In the data rows, 50 means zero.
Every row has a hidden score. How much higher is the second row's score than the first row's in each pair? 15 means about the same, 30 much higher and 0 much lower. The score is a weighted sum of the row's numbers plus the product of two more (or one squared), each taken from its middle value.
[48 37 33 30 44 37 85 66 48 37 57]
[15 28 38 45 55 46 51 99 44 33 89]: 17
[76 47 45 66 47 61 45 34 72 38 43]
[30 57 48 63 52 55 81 82 54 36 76]: 12
[14 38 59 62 42 51 59 99 44 35 71]
[49 66 61 81 27 38 57 40 51 46 55]: 23
[34 31 50 35 76 53 44 43 62 55 31]
[37 31 55 42 44 32 85 71 35 40 67]: 5
[53 59 58 53 56 46 50 49 38 62 49]
[44 53 63 53 42 70 67 42 63 49 49]: 15
[89 51 38 38 25 83 34 73 55 61 23]
[76 34 49 53 38 63 48 64 64 71 46]: 13
[72 39 19 85 46 41 48 50 28 63 94]
[43 44 52 47 43 50 69 85 41 43 71]: 7
[65 58 50 46 48 59 61 50 60 57 47]
[67 28 28 61 13 78 99 71 55 60 83]: 12
[57 27 94 35 69 21 49 58 42 43  0]
[36 46 45 51 53 55 66 48 67 36 54]: 22
[76 47 49 26 27 63 23 46 49 40 46]
[50 48 77 46 70 36 42 50 51 53 12]: 6
[36 52 37 41 66 54 38 80 38 33 55]
[47 53  4 24 88 58 86 40 42 26 76]: 10
[42 28 74 79 49 30 33 35 89 51 43]
[20 29 25 71 46 54 71 81 54 45 84]: 19
[47 65 73 55 57 44 53 16 78 52 53]
[73 60 39 35 41 44 59 38 54 42 55]: 16
[56 62 48 52 42 53 30 58 45 52 49]
[46 61 49 74 64 49 57 51 39 75 59]: 14
[54 58 36 43 75 55 67 51 45 29 67]
[44 56 42 51 62 62 39 50 38 83 49]: 28
[68 63 40 45 39 67 62 40 61 54 45]
[38 76 44 56 34 45 57 66 41 40 45]: 13
[60 36 73 63 67 70 44 42 65 64 31]
[52 47 53 50 36 47 69 57 45 50 48]: 12
[38 85 42 31 23 51 41 80 28 67 53]
[43 71 58 45 62 65 48 65 43 74 53]: 14
[91 69 35 32 35 55 52 38 62 32 34]
[92 32 42 50 22 73 32 69 73 71 19]: 22
[67 62 74 40 39 44 41 46 70 30 19]
[39 31 53 64 57 54 41 69 52 50 66]: 15
[44 40 79 37 70 39 30 61 37 39 14]
[38 53 28 44 48 51 62 79 34 42 75]: 21
[35 61 39 38 42 47 47 39 42 39 57]
[65 49 38 40 41 45 45 40 63 37 43]: 14
[64 66 52 54 54 44 36 45  5 52 64]
[56 59 58 44 46 59 79 47 45 44 48]: 11
[60 43 74 62 53 31 44 74 53 42 29]
[58 42 54 43 34 49 58 51 38 54 50]: 18
[44 61 43 53 44 66 70 40 65 44 58]
[36 76 54 31 56 62 43 57 56 37 51]: 11
[39 33 45 59 51 44 71 70 45 40 79]
[35 82 49 43 50 45 48 50 35 48 44]: 17
[40 46 67 36 79 51 41 47 21 63 29]
[56 49 88 55 42 80 45 37 63 70 20]: 14
[11 77 72 22 24 56 37 79 20 80 44]
[46 54 55 63 68 66 49 47 57 88 48]: 26
[53 51 68 27 65 46 37 52 19 61 21]
[51 58 34 35 63 47 51 39 38 49 46]: 17
[55 58 67 70 44 66 77 42 73 62 25]
[47 59 62 57 46 77 60 33 71 58 21]: 19
[26 87 46 28 19 35 33 81 23 57 58]
[17 79 61 19 27 57 49 60 33 65 43]: 11
[51 72 30 24 61 24 72 62 41 26 75]
[37 25 61 38 70 61 45 53 48 51 24]: 20
[46 73 49 58 56 53 56 59 55 41 74]
[33 54 71 46 49 43 55 59 47 37 70]: 13
[48 74 65 44 53 43 59 55 24 58 40]
[57 69 24 31 99 53 50 27 37 62 41]: 4
[62 52 58 52 55 43 48 49 42 39 47]
[49 30 64 71 41 33 39 28 76 53 44]: 18
[49 53 41 39 36 55 37 67 37 56 34]
[47 11 47 37 38 30 69 64 34 26 57]: 9
[45 85 27 45 42 44 53 56 33 67 52]
[45 29 77 41 67 64 36 49 38 80 25]: 16
[48 34 43 49 42 35 82 73 53 37 57]
[35 28 50 54 52 35 80 61 39 36 65]: 13
[56 57 94 24 65 48 39 50  7 53 26]
[64 22 38 99 75 29  0 65 99  0 49]: 3
[49 44 74 40 77 47 54 40 49 47 22]
[55 67 41 51 44 50 61 35 61 43 50]: 21
[27 30 55 49 35 46 80 66 67 28 43]
[23 66 45 39 28 35 23 64 12 51 57]: 22
[54 48 36 37 51 56 41 41 46 38 76]
[52 26 54 64 55 52 16 44 55 45 59]: 14
[44 50 16 79 44 49 44 45 33 32 90]
[42 41 45 47 45 54 36 34 57 38 69]: 14
[78 44 47 39 34 66 78 43 53 46 35]
[64 47 30 47 34 63 54 43 64 35 47]: 18
[44 35 47 30 67 44 61 55 24 57 33]
[42 92 45 36 25 57 39 57 45 61 42]: 19
[56 61 46 57 60 45 63 45 32 51 48]
[61 36 42 82 46 55 60 69 41 52 80]: 16
[99 59 99 68 99 41  0 99 16 99 66]
[61 37 37 76 51 58 46 58 35 56 49]: 27
[68 29 67 52 57 23 43 23 68 40 50]
[47 30 24 71 64 52 37 61 40 72 65]: 16
[33 71 58 61 34 42 55 79 42 43 70]
[41 62 79 78 56 50 19 28 83 40 33]: 17
[68 51 26 42 26 46 47 51 47 46 42]
[60 20 53 55 60 29 51 33 71 49 41]: 12
[12 91 58 20 22 50 33 75 21 84 43]
[55 51 62 44 29 47 35 24 61 34 51]: 19
[18 66 60 57 45 57 77 94 49 28 79]
[60 40 19 86 38 45 45 42 30 42 93]: 25
[53 62 67 32 66 32 44 42 58 31 18]
[54 65 52 60 57 63 44 43 68 73 44]: 23
[64 59 60 45 41 42 56 54 47 51 38]
[45 54 40 40 55 50 34 24 65 56 54]: 20
[41 76 53 36 35 73 51 42 63 58 38]
[61 47 60 41 67 44 40 71 30 52 29]: 6
[53 48 27 25 68 32 63 59 37 31 70]
[59 35 46 61 56 56 28 61 59 66 57]: 21
[50 50 51 55 39 48 70 41 38 49 51]
[31 51 48 64 55 43 52 33 71 47 52]: 18
[66 34 58 39 67 44 41 35 59 66 47]
[49 56 41 65 51 54 45 61 19 48 70]: 15
[60 40 23 76 53 51 54 60 52 39 85]
[56 37 43 56 63 53 50 42 37 54 74]: 15
[43 36 56 57 65 57 50 62 54 59 28]
[76 56 35 42 37 55 50 40 67 32 43]: 14
[40 56 65 42 39 62 36 67 48 76 39]
[42 43 37 40 64 29 56 57 57 15 48]: 8
[49 67 40 60 44 36 59 57 29 41 79]
[17 87 47 43 25 32 38 69 16 63 61]: 15
[66 63 30 87 47 46 57 43 31 46 69]
[38 64 46 60 41 66 41 85 62 52 63]: 16
[45 32 51 78 57 62 52 41 78 82 38]
[58 59 53 28 80 51 55 30 23 53 37]: 3
[22 72 80 89 62 54 21 26 78 34 36]
[55 53 62 80 48 45 64 58 55 46 44]: 13
[49 64 47 50 35 53 42 55 37 55 63]
[22 19 64 46 69 62 44 56 60 62 26]: 22
[62 36 61 47 50 24 35 31 75 59 53]
[87 36 50 61 19 67 49 55 74 45 32]: 11
[49 46 81 42 63 48 27 39 68 37 30]
[89 44 48 52 38 56 57 50 42 49 39]: 16
[41 71 57 52 38 71 75 36 63 48 58]
[31 56 66 39 41 55 47 57 45 75 23]: 16
[58 61 52 44 26 61 20 65 45 71 33]
[77 25 53 60 38 33 40 21 78 49 56]: 19
[88 36 33 45 22 60 36 51 65 51 22]
[50 49 43 31 84 46 57 47 36 47 39]: 6
[43 57 50 32 26 45 22 84 39 71 39]
[48 42 80 57 53 61 55 42 75 58 18]: 11
[37 65 64 47 60 48 38 58 20 63 36]
[ 0 72 44 25 34 41 26 74 24 72 50]: 21
[34 43 34 33 39 41 43 77 32 60 32]
[43 39 31 72 56 47 49 47 40 58 72]: 15
[40 15 75 69 54 64 50 45 67 62 50]
[49 33 38 70 65 50 26 51 36 73 63]: 23
[47 54 63 46 59 75 70 30 66 62 50]
[41 48 58 43 63 34 30 42 50 52 45]: 14
[27 56 55 45 44 66 56 69 56 57 46]
[43 67 51 46 60 44 33 61 47 60 35]: 9
[60 66 43 40 30 51 47 37 77 28 45]
[38 39 48 53 39 40 76 55 59 43 62]: 10
[76 71 56 43 23 67 43 61 44 44 39]
[45 30 55 67 60 56 57 54 47 60 58]: 15
[57 53 51 41 42 38 72 57 54 43 48]
[55 39 46 77 55 44 46 69 46 51 85]: 15
[51 27 27 81 64 46 67 59 37 64 85]
[49 34 43 46 49 42 29 24 69 40 57]: 18
[44 50 23 63 33 54 48 74 31 62 44]
[44 61 47 41 38 61 50 35 55 56 48]: 14
[47 54 61 28 70 38 26 45 58 32 31]
[90 53 38 41 18 82 31 55 45 49 21]: 23
[26 58 44 75 55 36 57 63 63 24 52]
[42 40 88 33 71 62 40 46 21 58 26]: 14
[48 61 24 33 56 43 52 54 27 63 52]
[62 44 72 55 64 41 52 56 34 47 28]: 9
[67 50 10 97 52 53 63 50 26 43 98]
[45 26  7 23 56 37 86 51 39 30 68]: 15
[59 46 58 53 41 72 45 38 70 45 35]
[27 75 51 24 20 48 41 57 33 78 46]: 15
[43 39 27 23 79 47 83 56 41 34 70]
[48 55 45 25 59 43 45 42 40 40 46]: 18
[57 23 56 73 43 28 36 34 88 59 47]
[49 66 47 47 44 46 35 50 36 42 69]: 15
[77 27 46 41 20 65 58 43 68 49 39]
[40 52 67 17 60 43 31 35 13 48 27]: 14
[32 61 45 39 49 50 32 64 22 77 40]
[56 71 42 46 56 53 52 38 65 41 56]: 10
[54 51 63 42 26 46 64 78 45 45 43]
[45 52 65 49 69 47 40 50 23 54 40]: 17
[38 27 48 56 46 49 93 63 51 41 61]
[36 47 70 62 67 45 31 19 71 37 60]: 21
[70 29 60 60 39 53 46 40 55 51 61]
[43 69 64 48 36 53 50 53 33 68 44]: 15
[39 41 39 38 73 46 82 46 48 26 66]
[31 34 58 64 57 43 53 61 54 30 70]: 15
[43 64 54 38 45 48 40 53 39 59 43]
[36 68 37 23 40 43 36 43 35 62 39]: 18
[65 52 36 33 59 45 24 60 51 34 59]
[52 73 38 65 36 47 42 57 31 44 44]: 19
[41 76 19 28 53 45 48 46 35 72 49]
[64 29 25 90 48 46 44 49 27 46 89]: 16
[46 32 46 66 60 43 60 48 42 43 74]
[77 47 35 62 27 59 63 51 67 53 45]: 18
[42 33 33 82 53 47 77 72 37 36 89]
[37 51 50 49 47 37 50 55 51 61 50]: 18
[34 50 59 78 51 59 42 26 68 48 46]
[43 39 56 78 43 38 64 52 36 53 63]: 9
[33 56 73 68 51 50 18 37 68 35 47]
[60 63 58 35 61 53 36 54 11 66 40]: 12
[19 52 59 19 37 51 19 90 10 63 48]
[78 37 37 55 26 74 43 64 71 54 31]: 20
[44 29 53 65 46 45 41 26 68 44 57]
[39 31 47 53 49 50 69 57 60 37 52]: 12
[91  2 53 50 96 28 38 17 59 77 58]
[31 69 33 27 27 34 46 42 35 64 70]: 22
[55 48 41 49 62 47 63 36 60 58 37]
[69 48 48 89 39 55 50 78 53 63 55]: 14
[90 27 56 46 99 28 35 27 73 60 46]
[35 43 39 57 47 55 50 72 36 61 49]: 27
[24 61 63 59 53 48 59 89 49 49 72]
[40 45 51 65 49 43 50 53 47 62 51]: 19
[33 83 48 39 58 48 22 29 52 44 44]
[57 51 48 53 43 44 44  6 65 45 54]: 22
[43 61 32 56 33 43 41 29 24 50 81]
[63 27 59 55 50 14 32 33 92 49 37]: 14
[ 5 70 39 26 23 27 31 65 29 77 45]
[49 54 47 42 54 39 45 45 45 53 59]: 12
[40 74 35 50 23 43 41 60 35 70 49]
[66 46 47 48 41 51 26 67 61 52 44]: 11
[46 73 62 48 48 56 42 56 63 52 52]
[58 48 63 51 56 41 48 41 62 49 38]: 15
[54 56 60 64 57 54 59 52 41 47 56]
[37 60 69 34 26 57 37 58 36 87 21]: 17
[57 36 52 52 58 50 39 68 45 34 56]
[31 42 68 56 47 45 76 69 52 24 35]: 12
[62 71 48 47 42 52 61 53 57 59 63]
[88 24 40 40 90 24 44  8 49 66 61]: 16
[49 46 37 70 54 34 44 67 40 45 64]
[80  0 66 59 82 24 38 27 72 45 42]: 15
[46 35 79 43 59 48 44 54 27 44 14]
[62 35 12 12 72 43 92 41 45 25 62]: 16
[58 40 78 53 62 29 39 58 66 57 11]
[44 51 81 44 56 40 30 47 70 49 24]: 18
[59 19 34 56 61 47 58 30 64 46 60]
[29 95 48 25 23 55 24 76 20 71 44]: 16
[51 76 86 58 46 66 53 33 71 51 13]
[45 61 55 54 52 47 50 77 61 52 60]: 16
[50 34 50 42 29 64 37 70 46 58 32]
[31 70 43 64 33 51 76 76 67 29 67]: 11
[99 37 53 60 27 67 40 72 63 51 39]
[68 49 43 45 42 43 52 32 58 43 61]: 21
[43 39 44 61 44 57 39 38 67 59 48]
[55 52 24 50 59 52 36 50 45 46 56]: 9
[32 44 65 40 66 49 65 53 44 65 34]
[35 40 24 69 35 39 42 38 51 68 42]: 23
[64 65 49 46 39 67 62 48 70 48 43]
[51 67 45 31 78 47 50 40 43 58 42]: 10
[51 66 66 35 57 51 62 42 45 45 32]
[68 45 36 36 61 50 64 39 62 61 40]: 17
[52 31 46 60 51 27 31 29 83 65 48]
[43 33 29 40 50 37 67 54 40 45 54]: 11
[28 49 53 57 56 52 58 82 54 27 69]
[39 93 59 27 29 41 31 48 31 70 37]: 22
[58 40 41 73 68 46 38 46 49 71 74]
[51 84 38 45 41 59 43 42 59 48 62]: 15
